[[ 30 -27  29  37 -28 -21 -30  30   7 -12 -18 -20 -21  10 -14 -20]
 [ 37 -18  34  43 -26 -17 -22  34  16 -10 -14   1 -23  25  -3 -11]
 [ 20 -19  22  30 -13  -7 -21  25  -4   4  -7 -19 -14   3  -8 -10]
 [ 30 -15  27  36 -17 -11 -18  28  12  -4  -9 -11 -13  12  -8 -11]
 [ 23 -24  25  33 -21 -12 -25  28  -1   2 -10 -11 -22  11  -7  -9]
 [ 93   4  74  95 -27 -18 -12  72  54 -22 -13   5 -24  48   2 -16]
 [ 37  71  20  27  52  44  61  19  35  21  39  31  30  12  29  28]
 [ 17 -13  17  22 -14 -10 -15  17   4  -5  -9  -9 -11   7  -7  -9]
 [ 61   0  61  81   1  13  -7  69  -5  27  12 -12 -29  17  10   0]
 [-17   5 -22 -32 -12 -16   8 -31  46 -26 -12  60  17  37   4  15]
 [ 37  18  33  34 -13   0  14  34  13  -7   4  74 -42  59  46  25]
 [ 35  26  11  20  18   3  16   2  72 -15   1 -21  58  -2 -27 -13]
 [-52  14 -33 -46  32  36  25 -24 -66  44  33  27 -17 -18  38  36]
 [-49  22 -48 -54  55  35  27 -49 -16  28  26 -54  66 -68 -24   1]]
Indices start at 0.
The top-left entry -> 30
Read off the entry in row 2 and column 0.
20
Read off the entry just right of the smallest entry.
-24
Read off the entry directly above 32.
18
Read off the entry just left of 66.
-54
Read off the bottom-left entry.
-49
Read off the entry directly below the largest entry.
27
The entry directly above the largest entry -> 33
Read off the entry in the bottom-right corner.
1
Read off the top-right entry.
-20
Read off the entry in row 0 and column 1.
-27
Read off the entry in row 1 and column 0.
37
The entry at row 1, column 1: -18
The entry in row 2 and column 1 -> -19
Read off the entry at row 0, column 2.
29
Read off the entry just left of the smallest entry.
66
Read off the entry at row 2, column 2.
22
Read off the entry just right of the largest entry.
-27
Read off the entry directly above the smallest entry.
-18
Read off the top entry of the column that holds the smallest entry.
10
Read off the bottom entry of the column that holds the smallest entry.
-68

x =
[[ -2 -26  72 -25  34  79 -72  19 -13  57 -98 -48]
 [  5 -18 -13  -2  57 -10 -11 -22 -17  52 -26 -55]
 [ 18 -18 -40 -19  44 -58  13 -22 -21  55 -25 -50]
 [ 14 -14 -16  -8  63  15 -17 -31 -15  54 -21 -50]
 [ -1 -17 -22  -5  56 -23   8 -25 -16  48 -20 -56]
 [  3 -18 -11   0  60  -6 -14 -19 -16  51 -25 -55]
 [-17 -15   4  10  72  61 -48 -36  -7  44  -8 -58]]
Indices start at 0.
The entry in the top-left corner: -2
The bottom entry of the column that holds the smallest entry: -8
The entry in row 0 and column 1 -> -26
The bottom-left entry -> -17
The entry directly below the smallest entry -> -26
The top entry of the column that holds the smallest entry: -98
Read off the entry in row 1 and column 0.
Answer: 5
The entry at row 2, column 1 is -18
Read off the bottom-right entry.
Answer: -58
The bottom entry of the column that holds the largest entry: 61
The entry directly below -10 -> -58
Read off the entry directly below the largest entry.
Answer: -10
Read off the entry directly below -31.
Answer: -25
The entry at row 0, column 2 is 72
The entry in row 2 and column 0 is 18
The top-right entry: -48
Read off the largest entry.
Answer: 79
Read off the entry directly below -72.
Answer: -11
The entry just left of 51 is -16
The entry directly above -20 -> -21
Read off the entry directly above -56.
Answer: -50
Read off the entry at row 1, column 1.
Answer: -18
Read off the entry at row 2, column 2.
Answer: -40
The entry just left of the smallest entry is 57
The entry just left of the largest entry -> 34
The entry just left of 60 is 0

Questions about the grid below. Counting starts at 0.
1) What is the entry just left of 22?
2) What is the entry just right of 9?
3) What is the entry in the bottom-right corner?
4) What is the top entry of the column that holds the largest entry?
5) What is the entry in the top-left corner?
6) What is the entry just right of 0?
7) What is the maximum?
8) What is the entry at row 1, column 2?
[[   9    7   36  -61   11   23]
 [ -25   37   31  -47    0  -28]
 [ -55 -107   71  104    5   22]
 [   5   49   46  -38    8   77]
 [  46  -35   33  110   -5   -5]]
1) 5
2) 7
3) -5
4) -61
5) 9
6) -28
7) 110
8) 31

Questions about the array below.
1) Find the entry in the top-left corner.
2) Find the second smallest entry.
3) Find the top-right entry.
4) Find the bottom-left entry.
5) Find the entry just right of 494.
6) Find the entry directly below 729.
7) Find the last entry, reading row by row.
8) Find the smallest entry in the last row.
[[332 684 478 346 544 328]
 [391 241 621 385 266 403]
 [648 618 494 647 436 651]
 [771 768 344 769 684 782]
 [727 729 294 722 696 742]
 [195 294 743 200 111 202]
 [905 551  54 879 622 887]
 [594 197 654 587 600 625]]
1) 332
2) 111
3) 328
4) 594
5) 647
6) 294
7) 625
8) 197
